Named turns come first, each shown by rows before and after it. Which turns, in which order, take the first row of each pair that follows to the second? Write the first one first, as in the answered first pair.
turn Y:
[-4  3 -1 -6 -1 -3 -6 -9 -2] => [-5 -4  0  7  3 -1 -6  1  6]
[-8 -7 -4 -9 21  2  2  5 -2] => [ -9  -1   3 -11  -7   1 -11 -14  -1]
[ -2   3   1  -9  10   1  10   3 -12] => [ -1   1   8   1 -17   1  -5  -6   0]
[ 4  2  6  5  4  8  1 -3 -3] => [ 3  3  5  4  3  7  1 -4 -4]
turn K:
[-1 -5 -1  7  4  6 10  3 -1] => [-1 -2 -2  7  5  5  7  6 -1]
[-1 -7  4  6 -7  0 13  0  4] => [ 2  1  6  1  2  7 13  0 -8]
[  2 -11   5   2   1  -5   5  -3   7] => [ 6 -3  9 -4 -1  2  9 -6 -4]
[-13 -12  -1  17  12 -14  -3   2  17] => [ -2 -11  18  20 -11   7  10 -13   7]
turn R:
[ 5 -5 -3 -2 -8 -6  4 -4  7] => [  5  -5  -1   0 -10  -5   1  -3   7]
[-6  8  6  0  4 11 -1  0 -8] => [-10   7   1  -4  11   4   4   3  -8]
[ -5   6   2  -6  -7  -2 -10  -9  -1] => [-11   0  -3  -6   1 -11  -3  -7   3]
turn A:
[ -5   7  -9   3  10   6 -20   5   0] => [  4  10 -13 -18   5   0  -3   2  -8]
[ 17  10   8 -10 -27  10  -4  -7  -9] => [  9   3  12   2 -31   9  -9  -9   2]
[ 0 -2 -3  3 12 -1 13  2  1] => [-1 -5  0  4  9  0 14  2  4]
[-12  -9  -2   1  -5  -9   8  -7  11] => [-18  -2   1  12  10  -1  -8   0   7]

(2 to 3 turns a pair)
[  1   0  -3 -16 -15  -5  17  -9  -7] => [ -6  -6 -14 -15  -3 -23   8   0   2] -> K K
[-6  6 -8 -6 13  3 -7  4 -9] => [ -4  -7  -3   2 -16  -1  -4  -1   6] -> A Y
[ 4 -8  8  5  3 15 32  2 -8] => [ -8   9  10  -3   0  20  18 -17 -20] -> A A Y
[ -1   5   0 -10  15  -1  22  -6 -18] => [ -7   0   0  -9   4  -6  26 -11 -12] -> A K
[-13   5  -9  -7  13  -7  -3  -1  -8] => [ -3   7 -11  -8  14  -5  -3   4 -10] -> K A A
[  4  -7   8 -14 -11  11  19   5  -1] => [ -5   1   9   3 -17  12 -17   1   6] -> K Y A
[ -2  -2  -2  22   6  -4 -16  10  10] => [ -5   7   0   8 -12  -5 -22  -9   3] -> Y Y
[ 7 -5 -7  4  6 -6 -7 13  5] => [  8   8  -7 -12  -6  -9  -9  -3  -4] -> A Y
[ -9   2   1   7  -4   0 -18  -9   2] => [ 1  2 -7 -8 19 -5  5  5 -9] -> Y A
[  9  -6 -16 -15  12 -19  12  14   3] => [ -3 -18  -2  19   4  -8  -4  12  22] -> K A
[-10  -3  -2  14  21   5 -12   2   4] => [  3   5   2   6  20  19  -7   1 -11] -> K A
[-2 -2  7 18 -3  9 -9  6  5] => [ -2  13   1  -5 -13   3 -12  -7  -7] -> A R Y
[-8  5  5 15  0  9 -5 -3 -5] => [  3  -7   5  14 -13   2   8   0   1] -> A A Y
[ -7 -13   5  19   9   4  11   6  10] => [ 1 -8 -5  3 20 -9 16 13  4] -> A A K
[ -5 -16  15  16  -7   5  13  -3  10] => [-12  -6   0  -5  23  -7  20   1  -5] -> Y K
[-13  -5  -1  -2  -6 -10  16 -11   4] => [ -5 -11   6  12   6   0  20   3   5] -> R Y
[  0 -11   3  14 -12  11  -4  -3  12] => [  3   5   2   6  -1  21 -15  -4  -7] -> A Y Y
[ 17  18  -9  -9  11   9 -20   7 -12] => [ 17   7 -20  -9  10 -11 -17  17   4] -> K A
[15 -8 -4 -1  4 -6  7 19 12] => [ -7  -1   3  13  -5  -3 -20   1  13] -> Y A A
[ 1 -4  2 -3  0  0 18 -1 -2] => [ -2  -1   1  -4 -16  -2   2  -9   0] -> K Y
[-7  3  1 -9 11  3 13 -5 -8] => [-17  -4   6  13   5   5  -2  -4   6] -> A Y A
[ -3  -1   0   9 -19  -2  -4   2  14] => [ 0 -3 -7 -2  5 -7 19 12  6] -> Y A
[ 4 -4 -4 -4 -6 -2 22  4 -1] => [ -1   7   7   4  -7  14   5  -5 -10] -> Y A K
[ -6  -5  -1   1 -16 -10   6  -2  13] => [  4  -3   8   3 -16   6  13  -1   3] -> Y K R
[ -2  -7   1   7 -21  -8  -1 -17  17] => [ -1 -17  -1  17  -7  -9   3  -1  24] -> Y Y Y
[-15   5  10  14 -10  10 -27 -17   0] => [-19  12   3   8   5   5 -29 -11  -5] -> K K
[  4  -6  -7  -8   7 -13   8  10   0] => [ -2 -14   2  11   0  -6  -4  10  10] -> K A
[ -7 -10 -11   2   3 -13   3   5  12] => [ 2 -9  2 -2  2  2 24  0 -2] -> K Y
[ -2  -7   1  18   4  -1 -15   7  16] => [  1   1  -8 -22   3 -13  17  -7  -3] -> Y A
[ -7 -11   0   0 -11  -9  14   5  12] => [-12   9  -3 -11  13  -1   2   1 -12] -> A Y
[-22  -6   4  11  22   0  10   7   5] => [-10  -1   0 -11  16  -4  28   2  -4] -> A A
[  5 -13  -1   2   1 -10  16   6   4] => [ 5 -6 12 16  2 12  7  2 -3] -> A K A
[  8  -3 -13  -9   5 -15  10  15   2] => [  0 -13  -1  13  -4  -5  -1  14  15] -> K A
[-16  -4  -2  -6  -7 -10  15 -19   0] => [-20   9   0   4  20   4  -7  -8  -8] -> A A
[ -5   4   9   6   9  15   5  -8 -10] => [ -2 -10   8   8  -3   8  19  -8   2] -> A A Y
[-12  -8  -9  -8   4 -18  10  -3   5] => [ -3   8   7  -8 -14   9  -2 -17 -11] -> Y R K
[  0 -10   1   3  -2  -5  11  -3   4] => [-8 -3 -4  1  6 -9  2 -2  1] -> A Y K
[ -4  14   2   7  -9  23 -11 -14 -14] => [ 13   8  -6   3  12  23   9   7 -17] -> Y A
[ -3 -15  10   0  -9   3  17  -7   2] => [-16  -5   0  -2  21  -2   4   2  -2] -> A Y K
[ -5  -4   1  -4  -9   3  17 -11  -3] => [-12  -1  -8  -3 -11  -9  -1 -10   8] -> K K Y
[-9 -1  9 24  8 11 -9  1  2] => [ 11   3   2 -14  -1   0  21  -3 -14] -> A A
[  2   4 -10  -8  25  -9  -2  11  -5] => [11 -7  7 -1  6  5 24  2 -6] -> K K Y
[-16   0  -8  -9  14 -10   0  -4  -3] => [-18   5  -4  -3  14  -2  -9  -8  -3] -> K A Y
